[[  0   2   3 -13  -3  -1  14  10]
 [ 16   3  47   0   0  11  15   0]
 [-33  -6 -16   6   4 -16 -12  -2]
 [ -3   5  -3  21  22  -5  10  -3]
 [-44   9  17 -23 -26 -23  23 -10]
 [  5   3 -15  -3   2   5  10  -3]
 [-24  -1  14  15  11 -11   4 -18]
 [  4  -5   9  10   6   4 -10  -5]
 [  1   7  12 -12  -9   7  16 -17]
 [-20 -10   5 -28 -25  -7 -22 -31]]
=>
[[-33  -6 -16   6   4 -16 -12  -2]
 [  5   3 -15  -3   2   5  10  -3]
 [ -3   5  -3  21  22  -5  10  -3]
 [  0   2   3 -13  -3  -1  14  10]
 [-20 -10   5 -28 -25  -7 -22 -31]
 [  4  -5   9  10   6   4 -10  -5]
 [  1   7  12 -12  -9   7  16 -17]
 [-24  -1  14  15  11 -11   4 -18]
 [-44   9  17 -23 -26 -23  23 -10]
 [ 16   3  47   0   0  11  15   0]]

[[ 13  17  14   1]
 [-35 -19   6  -8]
 [  2  44  -5   6]
 [-19  11  -9  -2]
 [-12  18 -13   0]]
=>
[[-12  18 -13   0]
 [-19  11  -9  -2]
 [  2  44  -5   6]
 [-35 -19   6  -8]
 [ 13  17  14   1]]

[[  2  -5  18   1 -24  13 -16]
 [-33   3 -25   5   4 -18  40]
 [ -4   2  17  12 -32  14  -4]
 [-23   4 -10  15  12   7 -29]
 [-36   7 -26   5  18 -24  16]]
=>
[[-36   7 -26   5  18 -24  16]
 [-33   3 -25   5   4 -18  40]
 [-23   4 -10  15  12   7 -29]
 [ -4   2  17  12 -32  14  -4]
 [  2  -5  18   1 -24  13 -16]]

[[-23 -14 -12   6  11  14  17   2  -4  -6  -9 -22   4]
 [ 26   4 -13 -14 -22 -14 -23 -24 -22 -40 -13 -35 -11]
 [ -1 -10  -2  -7 -10  -8   0 -10 -20   1  -6 -11 -19]
 [ 44  25  18   3   0  -7 -17 -15  -7 -27 -29 -27 -21]
 [ 10   4  16  16  -1   1  -8  -2   2 -24 -13 -18 -33]]
=>
[[ 26   4 -13 -14 -22 -14 -23 -24 -22 -40 -13 -35 -11]
 [-23 -14 -12   6  11  14  17   2  -4  -6  -9 -22   4]
 [ -1 -10  -2  -7 -10  -8   0 -10 -20   1  -6 -11 -19]
 [ 10   4  16  16  -1   1  -8  -2   2 -24 -13 -18 -33]
 [ 44  25  18   3   0  -7 -17 -15  -7 -27 -29 -27 -21]]

[[ 18  -2  -3 -13 -24]
 [ 31   6 -13 -11 -44]
 [-28 -16  10  -4 -27]
 [ -9   2  26  -6  10]
 [ 28   4  25   2 -25]
 [ 14  -8   4 -12  -1]
 [-20  17  -8 -10  13]]
=>
[[ 31   6 -13 -11 -44]
 [-20  17  -8 -10  13]
 [ 18  -2  -3 -13 -24]
 [ 14  -8   4 -12  -1]
 [-28 -16  10  -4 -27]
 [ 28   4  25   2 -25]
 [ -9   2  26  -6  10]]

[[  0  11 -18]
 [ 11 -16  18]
 [ 15 -16  26]
 [ -3  -4 -12]
 [  0  10  -3]
 [ 56  11  15]
 [  1  19  13]
 [ -4 -14  41]]
=>
[[  0  11 -18]
 [ -3  -4 -12]
 [  0  10  -3]
 [  1  19  13]
 [ 56  11  15]
 [ 11 -16  18]
 [ 15 -16  26]
 [ -4 -14  41]]

[[-37  13  27  -2   3 -10  29 -34 -33   9  15 -25]
 [  9 -51  19  29  26   7   0 -24  16 -14 -15 -18]
 [ 14  11 -45   2  26  22 -21   3 -28 -23  14   1]]
=>
[[ 14  11 -45   2  26  22 -21   3 -28 -23  14   1]
 [  9 -51  19  29  26   7   0 -24  16 -14 -15 -18]
 [-37  13  27  -2   3 -10  29 -34 -33   9  15 -25]]
---
[[ 49  -8  10 -13]
 [-29 -49 -27  48]
 [ 41 -48 -11 -41]]
=>
[-13 -27 -48]

[[-15 -17  15  -7 -46]
 [ 18  -9  35 -13 -12]]
=>
[-46 -13]

[[  5 -54]
 [ 20  37]
 [ -8  14]]
=>
[-54  20]

[[ 2 57 33 47]
 [ 2  9 33 -3]]
=>
[47 33]

[[21 49]
 [21 49]
 [15 55]]
=>
[49 21]

[[ -5 -22 -31]
 [-55 -18  11]
 [-35 -27 -14]
 [-50 -50 -31]]
=>
[-31 -18 -35]
